Each path below is one point turned by a fixed rotation once a step. After each direction that follows a path, write how fast that rotation turns it, in degrees per step (0 if it stays still).
Each turn is a multiple of 5 degrees from 10 to 175, or 0.
Each row of a path follows its step; steps can be skipped.

step 3: [ 11   0  -3  -5  -5  -3  -1   7  -8   5   1  -4 -10  -6  -5  -2  -2  -1
   7  -7 -10  10  14  -7  -8   5 -19 -19 -11 -12 -12  -5  -7 -15  13   5
   7  15  13   3  -6  26  -6   7   0  13   4  -3   0   5  -4  -3  -6  -2
   4 -11   8 -14   2 -10  -4   3 -14  -1  -5   4   3]
step 6: [ -5  13 -12   5 -15  -9 -14 -10  -2   6   1   9  -5 -12  14  -1   5 -11
  -9  -7  -2   1  10  -8  -3  -5  -5   6   7  10 -13  -6   7   3  -1  -9
  -2  -2  18   3 -17   2   5 -14  -8  -7   8  12  12   2  -2   0  -9  -6
   1 -13  25  -1   2   4   7 -11   3  -2  11  -3  10]
step 7: [ -9  -1 -15  15 -10   1  15 -17   1   3  -7   3  -2   2  -5   0   0  -2
  -2 -18   8 -18   0  -1  -4 -13   1  -3   1  14  18  13   0   4  -9   0
  -1  -8  -2  -2  -9   1   7  15   6  -4   6  11  12   1  19   9  -9   3
  -3  -3  -5  -3   0   5 -19   3  -5   6  -8 -19 -11]
step 8: [ -5 -22  -1  -5  -5   5   7   3  11 -11  -2   1 -14  -3   4   3 -18  14
   0 -10  -6  12   0  -7   4   1   3 -14   7 -15  12  11  13   7  -4  10
  -3   1  13  -8  -3  -1  -5  -3  -5   2 -18   2 -11  -6   8   5 -10   8
  -4   2 -11   9 -19  -7 -14 -13   2   1   3   8   2]
step 10: [ 20  -6   4  -1   6   4  12  15  -7   2 -14  -3  16   0   7  -1  21  -2
  -4  -5  10   3  -1   0  -8   7  -3  17  -1   9   6 -11 -12 -12   5  -9
   5 -13   1 -13 -15  16  -5  11   4   3   3   3  -1  -2   7   1  13  10
   3   7  -9  -6  -8   4 -15  13   7   1  -1   3   0]
step 11: [ -4 -15  -2  -6  -8  -6  -6  13 -12   1  -4  -4  11   0   3  -4   3  -1
   9  -3 -14 -10  13  -3  -7  -3   9  -2 -19  -2 -11 -10  -4  -2  -3   6
  -7  15  11  13  -4  -6  -7   2   2 -11   7  -4 -25 -21   8  -3  -1   8
  -1   0   3  -2 -16   7   6  -4   6  13  -1  15   2]
step 15: [  2  -2  12   0  11  13  19 -14  12   0  11 -12   6  -9  -5   6 -13  -2
   1   6 -10  -7  10 -21   2   8   5   6   5  -3  -6  15   6   5   1 -10
   9   1  -2  -7   0   7   9   2  -9   3  12  19   5  12   9  -3  -2  13
   1  -4   2 -21  -1  -9  -3   1  -2   9   4 -10  10]
step 16: [  9 -12   7 -23  15  -6   4   6  -7   9  -4 -11 -13   0  -2  16  -4  -6
  -4 -10   3   1  10   4 -14  -1   1   8   4  16   4  -7  -2  17  -2   2
  -8  -2  -1   3  -6  -2  -7 -18  -5  -8  -6  -5   8  -5  -4   4 -21  15
  -4  -4  -8   0   8 -22 -10   1  -1   0  -2  -4   5]
step 19: [ 11   0  -4  -4 -10  -9   1   2  -4  13  -6  -8  -7  -8   3 -12  -5  12
  12 -17   4   3  -3   0  13  -7  -4  -7  -4   6   6 -11   0   9  16  -2
  -6 -11   6 -11   0 -12   2  -4 -14 -14  -6   8 -17  -1   6  12  -6   4
 -11   8   6   3 -15  -7  11   9  -3  -6 -10   4 -20]
step 22: [ -8 -12  14  -7  12   1 -21   1 -18  14  10  15  11  -2   2  -5   0 -10
   9  -5   2  17  11   3  15  17  -4   4 -12   6   4   7   8  -7   9   2
   1   4   7   0   1  -8   1   8   1 -14  24   0   0  -2  -2   7  -6   6
  -2   4   1  -7  -2  -9  -8  10  -4   6  -2   7  -2]
Speeds:
[ 1  3 -1 -2 -3  1 -2  3 -1  2  0  3  4  1 -2 -1  1  1  2 -1  1  1  0 -1
 -2  2  3  2  1  0  1  0 -5  0 -3  0 -2 -3  2  3  2 -2  0 -1 -2 -1  0  2
  0 -3  0 -2 -1  1 -1 -4  0  2  0  1  1  0 -1  0 -4 -2  6] | 60
[ 3  1  4 -2 -1  3 -2  0 -2 -1 -2  1  1  0  0 -1 -2  2  0  1 -1 -2  0 -2
  3  1  1  0  3  5  2 -1  1  1  0  1 -2  1 -3  0  2  1  4 -3 -2  1 -2  1
 -2  0 -2  2 -3 -6 -2  2 -1 -2 -1 -4  0 -3  5  1 -2  1  1] | 100
[ 0  1  2  2  0 -1 -3 -2  3  1  0 -2 -3 -1 -2 -3 -6 -3  1 -2 -2  2  0 -3
 -1  1  4  4 -4 -1  0 -1 -2 -1  0  0  0  0  2 -4 -1  1  0  3 -1 -1  0 -1
  1  2 -1  2  1 -3  2 -1 -2 -1  0 -2  5 -2  1 -1  4 -1  4] | 115
[ 1  2  1 -2  4  0  0  5  1  0  2 -1 -2 -3 -4  0  0  0 -1  0  3 -1 -1  2
  0  1 -3 -2  4 -1  1 -1  2  0  0 -3 -4 -4  0  0  0 -1  0 -4  4 -5 -3  0
  0  1 -1  0  0  1 -2 -1 -1 -1  1  1  4 -1  0  0  6  0  1] | 100

step 2: [  0  -8   0   0  -3  -3  -3   3  -2  12  -7 -11   0  10  -5  -8  -5   9
  -9 -16  -2   8  -5  -2   6  -8  12  -9  -3   5  -3   5  -2  -4 -10   4
  11  -1  -5   2   8  -2  -4  -3  12   5   0  -2  -6 -11  11 -10  20  -8
  -1   2  -2 -11  -1   6  -7   8 -13  23   8  -5  -3]
step 6: [ -6 -11   4   3   5   3   2  -5  -2   7   0   4  -5   2   3  11 -13   1
 -13  -1  -1   9  -7   7   1 -16   0   8  -3   2   8  10  -8   0   0  -4
  19  10   4   2   1  -4   4   2   9  -8   1  11  -9   9  10   2  18  -3
  -6  -3  -3  -5  -6 -15  -6   6   1  25   9  -4   0]
step 8: [  8   6   2  17  -7  -5   0  -2  -3   8  -9   2   6   3  -2 -17   7  11
   8  -4  -7  -4   0   8   3  -8   6   6  -5  -4  10  -9   6 -15  -9  -3
   5  13  -1   2  12  -6   6   5   7  -4   3   4  -8  -8  13 -11  13  -3
  -1  -8  17  -6  -5   3  -7 -10  -3   7  13  -5   0]
step 9: [ -1 -13  21   4  -6   3  -6   1   2   4  -5   0  -8   6   2   4   0   6
  -6   1  -1  -1 -12  18   1  12  -3   2   4  -1   5   7   5  -8   6   1
  10  13   7   0   2  -6  -8   6  18 -18  -7   6  -8  -1   4   0  14  -9
 -13  -3   1   6  -7 -10   9   8   1   9   4 -10   1]
step 10: [ -2   0  -8  -3  -7   1   6  -1  -3   0  -3  -1   0  -4   7  11   0  19
 -10  -3  -9   0  -5  13   5  -7  14   4   3   5   9  16  -6  -8  -2   5
   7   2   2  11  -5  -9  12   9  -3  -3   0  -5  -2   9   6 -16   6   4
  -2   3  10   5  -1  -4  -5  16 -14  19  -5  -9   9]
step 12: [  6  -6  -1  12  -2  -1   1  -2  -2   9  -6   9  -5  -2   8  13   1  -1
   0 -10   0  -3   3  11  -1   4  11   3  -2   1  14   3   1  -6   1  -1
   5  18  -6  -8   2   0  -5   5  21  -8   2   9  -8 -12  -3  -3  22 -16
 -12   1   3   1   1  -4  -5  -2 -17   0  10  -5   3]
step 13: [  6  -9  -3   4  -8   2  -7  -4  -2  -8  -4   6  -7  -2 -11  -3   6  19
  -6  -1   9   0  -7   9   2  10  17  -2   5  -2  -5  14  -1  -5  15   4
   8   3  10   8   0 -10  -1   4   7  -8  -2  14   4   6   4 -13  -3  -6
  -5   2  -1   0  -5   0  -3  18 -15   8  -4  -2  16]
step 14: [-10  14   9   2 -11   4   3 -15  -3 -10  -8   1   2   3   6 -14  -5  11
  -4 -10   6   1  -1   8   9 -17  15   6   1   7  10  -2 -14  -3  -8   0
   5   6  -2   0   4   0   6  12   1  -2  -3   5  -9  11   2  -9   0  -1
  -1  -6  -2 -13   8  -2  -6  -3 -14   9   4 -14   8]
step 19: [ -2 -15  -9  10  -2   0  -4  -2  11   8  -6  -2  -7   1  -9  -5  -3   5
 -12   7  -5   1 -15  11   9  -4   9   0 -15  -6   9   9   2  -2   8  -2
  15  -3  13  -1  -9   0   3   4  15 -13   1  -1   9  -2  14  -4  13   4
  -1   2   7  -8   0   8  -7   0  -4   1 -15  -8   3]
step 21: [ 13  -6   4   7  -8   6   3   7 -11  10 -11   7  -6  12   9  -1   5  -2
   7   1   8  -4 -12   7   5  -9   8   8   8   3 -12   0   7  -9  -1  13
  12   3   7   1  -3  -1   5  -3   5  -2   6  15   6   0   6  -9  13   4
  -6  -3  -6  -2   1   5 -12   3  -8  12  17 -15  -1]
Speeds:
[-3  4  0 -1  1  4 -5 -3  3  3  0 -1 -2  2  1 -2  0  3 -1 -4 -1 -1 -4 -2
 -2  0  2  1  0  1 -1 -1  1 -1  1  1  0  2 -2  0  4  2 -1 -1 -4  0  1 -2
 -1 -1 -1 -1 -2 -2  2 -1  1 -2 -4  2 -3  0  2 -1 -1 -1 -2] | 120
[ 0  1  1  1  3  1 -2 -1  0  2  1 -2  0 -1 -2 -1  0 -1 -2  0  2  4 -1  4
  3  2 -4  0  1 -5  2 -1  2 -2  2 -3 -4  3 -2 -2  0 -3  3 -1  4  0  0 -1
  1 -2  1  0  1  0  3  4  3 -1  2  2 -1 -2 -2 -3  0  1  0] | 100
[ 3 -2  2  1 -2 -3  0 -4 -2 -2  0  3  1  0 -3  4  1  1  1 -1 -1  2  0 -1
 -1  2  1 -1  1 -1 -1 -1  2  1  1 -4 -1  1  4  2  0  5  2  0 -3  4  2  0
  1 -5 -4  3  2  0  1  0  1 -1  1  1 -3  1 -1  2  3 -2 -4] | 80
[ 2 -1  1  2  3 -3 -3 -2  1 -1  1  1  3  1  2  4  0  1 -1 -2 -2 -2 -1  0
 -1  0 -5  0  0  2 -2 -3 -1 -5 -1  1 -2  1  2  0 -1 -2  1  2  0 -1 -2 -1
 -1  3  2 -2  1 -1  3 -2  6  1 -1 -4  2  3  1 -1  3  2  2] | 20
[ 0 -2 -1  0 -1  2  2  1  0 -1  0  0  2  3  2  0 -2  0 -1  1  1  0 -2  2
 -2  1 -1  1 -1  1 -2 -3  1  2  0  3 -1 -5  3 -2  1 -1 -1  0 -3 -1 -1  1
  4  1 -3  0  5  2  2  1 -2 -4  0 -1 -4 -2 -2 -7 -2 -1  0] | 10
[ 4 -1 -4 -1  3 -1  0  0 -1  0  3 -1  3  1  3  1 -1  1 -1  1  1  0 -4 -2
  2 -5  4  0  0  1  6 -2  4 -2  0  1  0  0  1 -1  0 -1  0 -3  1  1  3  2
  0 -1  3  1  0  2 -2  0  0 -1 -3  1 -2  0  0  2  0  2  0] | 170
